Each row is where one point has got to under a steady rotation. How many ticks took it there?
The counts run from 0 to 116.
[123,131,143,131,108,112,165,99,129,144,149,164,105,111,131,156,108,131,118,163,94,105,117,113,121,123,138,140,129,154,146,147,145,147,98,135,141,133,98,106,127,120,164,114,134,160,112,136,114,148,145,137,108,131,127,113,113,105,133] => 85
[115,104,132,119,137,123,141,141,96,139,93,111,146,151,132,141,122,98,134,117,105,149,127,82,109,137,111,130,118,101,164,113,122,138,142,118,148,136,86,145,125,113,127,179,122,139,132,124,124,143,139,115,121,102,122,141,125,111,116] => 18
[130,117,117,96,129,112,155,101,119,134,133,153,97,110,145,115,126,132,130,149,106,102,119,103,105,135,115,149,126,151,141,116,153,123,100,96,148,131,105,107,139,108,148,115,131,148,101,123,116,136,136,100,101,113,136,108,132,93,151] => 90
[109,116,134,123,143,122,134,128,98,159,137,147,115,126,128,99,118,104,100,149,127,118,144,106,124,142,110,133,126,119,123,82,138,108,108,97,145,143,109,167,125,109,143,130,120,104,108,140,104,143,139,131,93,98,134,121,117,107,147] => 100
[128,106,124,115,141,124,131,122,108,161,124,162,121,131,140,130,108,100,121,153,121,108,129,143,109,141,149,135,119,117,154,146,136,166,107,139,97,136,128,110,137,135,148,151,94,117,127,84,142,126,133,131,165,137,117,130,133,128,92] => 64
[104,124,115,107,133,88,121,105,99,131,136,131,104,81,147,120,128,118,131,137,128,126,128,132,103,150,109,126,130,147,157,128,145,132,104,101,136,147,127,163,110,96,132,129,129,109,84,129,114,133,150,139,121,128,149,106,103,111,121] => 96
[104,106,132,118,147,103,132,122,93,137,151,164,109,97,133,95,99,118,116,158,130,119,144,141,124,148,124,134,128,120,135,95,133,123,94,107,95,145,132,140,109,128,158,103,101,101,96,111,119,146,142,145,111,129,128,108,131,119,131] => 45
[111,133,162,93,135,99,119,128,83,138,134,152,127,132,141,119,145,124,117,131,114,159,117,135,116,129,121,143,136,102,154,107,126,112,119,116,117,160,120,153,89,132,145,140,107,132,134,122,130,142,151,181,127,120,126,126,107,113,115] => 43
[114,109,160,93,103,111,136,130,105,120,130,131,152,116,133,129,145,103,129,162,85,137,127,112,105,130,140,139,143,124,153,126,131,121,134,105,155,156,110,156,102,94,146,146,146,147,125,123,120,138,138,134,102,124,142,140,109,111,114] => 87
[152,99,162,91,140,101,135,123,92,112,126,134,134,132,130,115,139,141,133,127,103,122,142,104,106,116,116,139,129,115,134,117,137,94,140,122,143,169,117,152,103,119,155,124,157,126,118,110,112,131,157,138,106,106,125,122,129,109,132] => 37
[132,111,118,129,160,136,132,113,92,160,144,144,127,122,148,144,108,140,121,120,129,113,124,128,107,123,88,117,117,115,156,130,151,156,92,141,139,107,112,127,143,134,177,135,131,102,89,108,125,142,150,131,150,107,107,108,146,122,117] => 115
[119,124,161,124,142,99,145,142,85,159,145,163,127,154,127,91,122,119,113,150,129,110,136,108,124,137,136,142,138,88,125,82,104,133,126,122,108,128,124,132,109,137,157,144,100,124,135,121,142,126,126,144,106,121,115,139,118,132,168] => 49
[124,127,145,117,159,145,128,138,90,155,155,157,112,147,143,121,125,109,99,113,92,111,127,119,129,109,143,119,133,102,130,123,133,166,114,156,144,121,109,143,140,108,156,150,133,95,122,115,124,119,169,125,131,105,145,134,129,144,130] => 61
[95,116,131,142,120,123,149,121,117,131,138,142,120,151,132,146,76,82,121,139,105,90,152,125,150,131,126,112,128,120,145,132,141,152,135,132,122,162,92,147,116,105,153,139,125,143,109,116,96,143,130,125,144,119,123,109,111,112,106] => 75
[112,126,132,107,147,94,136,107,93,130,140,159,102,99,143,103,112,142,126,128,115,121,128,114,130,151,98,136,132,112,163,100,144,134,90,126,125,128,137,113,121,136,172,115,123,135,114,137,140,120,153,129,120,105,124,93,134,122,148] => 40
[123,119,128,122,138,120,145,119,117,176,122,143,126,127,141,139,134,106,132,149,113,132,105,106,90,132,112,144,118,123,174,137,125,182,104,127,143,95,103,110,158,110,135,149,101,123,125,116,146,126,125,119,136,130,130,139,125,130,132] => 9
[132,106,126,136,130,121,126,138,89,162,122,120,158,121,135,140,161,107,109,145,124,131,130,123,87,120,121,144,131,109,154,117,120,113,113,104,113,126,122,159,110,104,143,169,122,101,100,101,119,158,148,148,138,124,134,136,123,88,99] => 107
[100,117,152,132,116,132,127,132,86,119,127,143,128,123,133,143,115,133,111,148,87,126,138,122,129,125,114,129,137,100,152,105,142,126,112,119,158,141,132,141,116,131,185,139,149,140,118,146,95,158,166,133,113,113,125,115,136,97,97] => 31
[146,114,148,123,158,141,134,129,96,160,153,128,151,149,136,118,150,134,113,108,103,111,136,104,87,92,106,141,114,114,129,116,141,116,120,142,141,104,94,140,119,106,148,139,143,108,105,121,123,138,152,139,133,85,135,132,140,107,137] => 111
[113,123,133,134,152,98,132,134,82,151,165,134,132,112,147,117,159,132,120,137,135,105,118,134,106,133,137,141,139,112,165,126,102,161,126,127,83,105,120,116,97,110,144,157,117,121,114,112,157,114,145,147,142,129,135,129,124,139,139] => 53
[108,129,128,124,124,129,127,109,108,127,150,117,127,119,146,158,126,121,127,107,92,153,132,114,106,141,101,108,120,140,174,142,131,162,105,123,141,132,87,132,100,104,138,138,147,126,107,155,103,139,153,142,132,105,137,124,131,107,103] => 22
[127,123,145,98,132,106,145,111,106,120,137,127,102,107,150,133,132,132,129,126,96,112,120,86,116,129,126,148,134,147,153,120,139,139,115,105,159,130,106,129,126,92,143,136,142,142,105,149,125,121,158,115,92,108,149,107,119,122,163] => 91
[143,112,120,115,143,105,123,128,84,148,121,138,110,118,135,115,124,119,121,128,142,125,144,103,113,138,107,143,120,124,111,100,117,118,95,97,137,147,109,170,117,97,140,136,133,94,87,128,110,140,150,112,95,121,134,128,124,94,142] => 101
[137,92,120,103,121,115,125,132,110,123,131,121,142,101,135,129,113,147,134,131,89,147,137,99,107,146,93,135,111,127,145,123,103,148,112,104,138,127,106,119,96,120,142,137,159,130,95,147,99,128,147,91,114,107,134,137,165,98,112] => 27
[113,131,141,112,120,109,153,121,101,144,130,133,126,159,142,158,123,94,133,120,99,128,118,100,121,120,141,124,128,117,171,152,117,167,137,147,125,125,77,96,110,115,138,170,110,161,144,124,134,120,142,144,138,108,126,135,114,117,125] => 73
[130,115,118,92,123,116,136,112,123,114,133,123,129,124,136,153,129,104,130,120,91,128,120,118,120,146,126,144,104,158,136,156,117,148,125,109,108,157,77,114,108,105,120,145,128,136,100,115,104,129,144,114,148,124,138,122,143,90,90] => 77
[135,97,136,104,117,96,144,115,104,121,107,146,141,98,125,139,123,149,142,146,125,132,128,129,84,135,109,139,117,127,174,146,122,116,118,109,118,146,116,116,80,134,166,135,140,145,106,112,130,133,141,146,132,135,125,121,136,99,105] => 33
[130,107,134,106,121,97,144,110,127,135,142,153,141,104,128,131,136,141,134,157,111,125,129,111,87,136,114,145,113,137,185,127,146,117,111,106,99,122,119,99,103,146,159,128,119,150,118,125,138,142,130,147,124,115,125,109,141,104,111] => 34
[115,114,157,137,104,120,144,120,104,134,122,171,139,139,126,147,121,140,120,157,102,127,131,111,125,119,102,130,124,98,153,103,139,136,111,135,146,122,104,114,124,154,180,140,136,161,125,147,112,159,151,134,97,108,106,119,131,95,116] => 30
[124,107,127,121,139,123,142,138,111,138,115,149,101,153,137,137,70,93,126,136,105,85,144,96,138,141,136,122,116,105,142,120,126,166,116,130,127,145,111,103,148,110,153,145,115,133,109,102,108,124,147,76,137,114,120,116,140,137,125] => 70
[113,117,138,108,142,131,129,122,122,166,146,150,106,125,137,133,102,92,114,143,102,105,131,132,121,137,147,128,119,138,163,139,153,178,101,134,109,112,121,102,140,119,140,134,107,111,102,103,123,131,152,116,153,125,146,112,145,137,101] => 65
[109,120,156,142,146,112,157,126,98,165,161,148,138,128,140,120,134,118,111,149,120,95,138,139,105,121,141,135,142,115,151,131,127,134,122,136,76,105,115,119,99,129,160,140,107,122,129,105,158,126,130,158,140,119,121,129,114,136,149] => 54
[98,104,123,145,137,112,146,135,105,140,93,134,137,140,127,143,94,93,139,130,126,130,138,104,113,152,91,123,113,92,168,109,121,151,116,113,131,135,100,139,125,120,144,165,110,140,121,123,122,134,123,114,136,121,96,139,121,115,113] => 19
[130,132,139,111,137,108,149,123,93,140,132,133,120,136,147,171,118,112,146,101,114,113,127,98,113,120,129,117,123,131,152,173,105,174,134,139,125,138,83,105,115,106,133,157,135,149,107,113,128,113,158,132,134,120,136,130,137,113,126] => 72
[130,130,120,122,140,124,132,136,62,148,136,154,103,124,150,127,136,132,106,130,148,98,125,139,122,116,125,140,138,102,113,111,110,135,104,125,110,138,132,129,124,112,160,143,122,102,92,95,125,133,181,140,131,128,118,113,146,107,136] => 51
[116,91,116,112,136,113,144,127,137,159,109,114,134,125,130,125,116,93,135,149,114,126,151,111,88,150,124,130,108,127,184,114,141,148,113,97,118,123,107,113,132,112,125,150,91,122,107,108,128,144,122,114,141,132,138,128,133,121,103] => 14
[124,91,130,135,163,117,128,138,97,159,117,135,160,140,119,107,132,117,121,133,121,117,129,108,100,136,107,134,113,75,163,97,119,131,116,119,140,121,119,148,130,135,162,158,124,111,135,107,139,120,118,122,149,116,111,139,125,120,123] => 113
[135,87,152,96,114,94,152,122,123,126,110,141,146,117,121,119,126,112,133,182,105,121,138,112,103,141,146,151,124,120,156,124,131,115,130,83,141,158,113,145,107,106,146,148,140,152,126,106,119,131,116,112,109,137,129,130,109,104,124] => 88
[141,108,167,100,136,130,142,143,121,153,139,132,136,151,140,130,121,94,130,123,103,124,152,95,100,116,151,116,121,135,147,168,116,163,143,141,110,152,88,131,99,100,126,138,133,106,124,101,111,127,156,138,130,117,154,140,127,132,120] => 67
[138,112,117,108,138,93,122,128,79,160,114,133,123,110,133,129,149,134,131,130,151,145,126,115,88,137,102,152,111,131,132,119,95,141,100,93,139,117,109,161,112,103,135,152,118,100,90,119,123,125,145,123,103,127,115,134,135,99,142] => 102
[114,99,136,125,121,138,144,118,125,141,119,160,134,145,120,126,95,121,120,156,100,126,156,110,118,138,98,135,107,121,129,112,140,116,109,109,128,146,80,134,117,146,154,135,141,133,104,118,101,164,114,130,116,99,107,134,146,86,102] => 25
